[-391 -335  888 -855   74 -812 -118  366]
Give the 2nd entry from the end.
A: -118
The entry just right of the smallest entry -> 74
The entry just left of the largest entry -> -335

Read these off the row that follows.
1) Read off the third entry from the right.
2) Read off the second smallest entry.
[785 768 170 448 336 222  62 862]
1) 222
2) 170

A =
[[  0   6  11  -2  -1   2  -6   6 -10   8  -3   6   7 -16]
 [  0   6  13  -1  -1  -8  -6   4   1   8  -3  -4   0  -3]
 [  0   6   7  -1  -1  -3  -6   4  -3   8  -3   4   4  -7]
 [  0   6   7  -1  -1   2  -6   4  -5   8  -3   6   7  -7]
 [  0   6 -32  -1  -1   2  -6   4  -7   0  -3  15   7 -16]
 [ -1   8  21  -9  -1   2  -8  12 -27   8   1   6   7 -23]
 [  0   6   6  -1  -1   1  -6   4  -7   8  -3   6   7 -13]
 [  0   6 -47  -1  -1   2  -6   4  -7  -7  -3  25   7 -17]
 [  0   6  11  -3  -1   2  -6   6 -10   8  -3   6   7 -16]
 [ -5  12  27 -13  -1   2 -12  16 -36   8   5   6   7 -31]
 [  0   6 -16  -1  -1   2  -6   4  -7   5  -3   6   7 -16]
 [  0   6   7  -1  -1   2  -6   4  -2   8  -3   6   7  -5]]
Counting starts at 1.
The entry in the top-left corner is 0
Read off the top entry of the column that holds the smallest entry.
Answer: 11
The entry directly above -36: -10
Read off the entry just left of the largest entry.
Answer: 12
The entry in row 1 and column 2: 6
Read off the entry in row 3 and column 1.
Answer: 0
The entry just left of -27 is 12
Read off the entry just right of the smallest entry.
Answer: -1
Read off the entry in row 3 and column 2.
Answer: 6
Read off the entry in the bottom-right corner.
Answer: -5
The entry directly above -12 -> -6
Read off the entry in the top-right corner.
Answer: -16
Read off the maximum.
Answer: 27
Read off the entry just right of the largest entry.
Answer: -13
Read off the minimum.
Answer: -47
The entry at row 2, column 1 -> 0
The entry directly below -17 -> -16
The entry directly below the smallest entry is 11

array([-5.10, -2.87,  4.07, -2.75,  6.94, -5.36,  2.35,  0.03, -4.35,
        1.55, -4.37, -4.97,  0.16, -3.33,  6.42])
Report the second largest entry.
A: 6.42
Report the 1st entry.
A: -5.10
Report the third entry from the left.
A: 4.07
Report the entry just left of the centre entry.
A: 2.35
The fourth entry from the end -> -4.97
The 3rd entry from the right: 0.16
The largest entry: 6.94
The entry just right of the centre entry -> -4.35
The 2nd entry from the left: -2.87
The median entry is -2.75

M =
[[ 2.30 -3.53  2.32 -3.67 -3.40  3.20  3.10  0.00 -3.64]
 [ 3.32  2.46  3.35  2.56  2.36 -4.80 -4.66  0.00  2.54]
 [ 3.66  4.56  3.70  4.75  4.38 -7.59 -7.36  0.00  4.71]
 [ 2.76 -0.71  2.79 -0.74 -0.69 -0.54 -0.52  0.00 -0.73]
 [ 2.54 -2.22  2.56 -2.31 -2.14  1.42  1.38  0.00 -2.28]
 [ 2.05 -4.90  2.07 -5.10 -4.72  5.05  4.90  0.00 -5.05]]
Read off the second-last entry, reading row by row.
0.00
Read off the entry directly below -2.31.
-5.10
Read off the 1st entry, reading row by row.
2.30
The largest entry in the first column is 3.66
The smallest entry in the first column: 2.05
The entry just left of -2.28 -> 0.00
The smallest entry in the last column is -5.05
The top entry of the column that holds the largest entry is 3.20
Read off the maximum.
5.05
Read off the entry just right of 3.10.
0.00
The entry just left of 3.35: 2.46
Read off the entry in the top-right corner.
-3.64
Read off the entry directly above the largest entry.
1.42
Read off the third entry, reading row by row.
2.32
The entry just right of the largest entry: 4.90
Read off the entry just right of 2.32.
-3.67
Read off the last entry in the row that holds the smallest entry.
4.71
The fifth entry in reading order -> -3.40
The fifth-last entry, reading row by row: -4.72
Read off the entry directly below the smallest entry.
-0.54
The second smallest entry is -7.36
Read off the entry just left of the smallest entry.
4.38
Read off the entry directly above -5.05.
-2.28
The 2nd entry in reading order: -3.53
Read off the 2nd entry on the diagonal from the top-right corner.
0.00
Read off the entry directly below -4.80.
-7.59
The entry just right of 2.79: -0.74
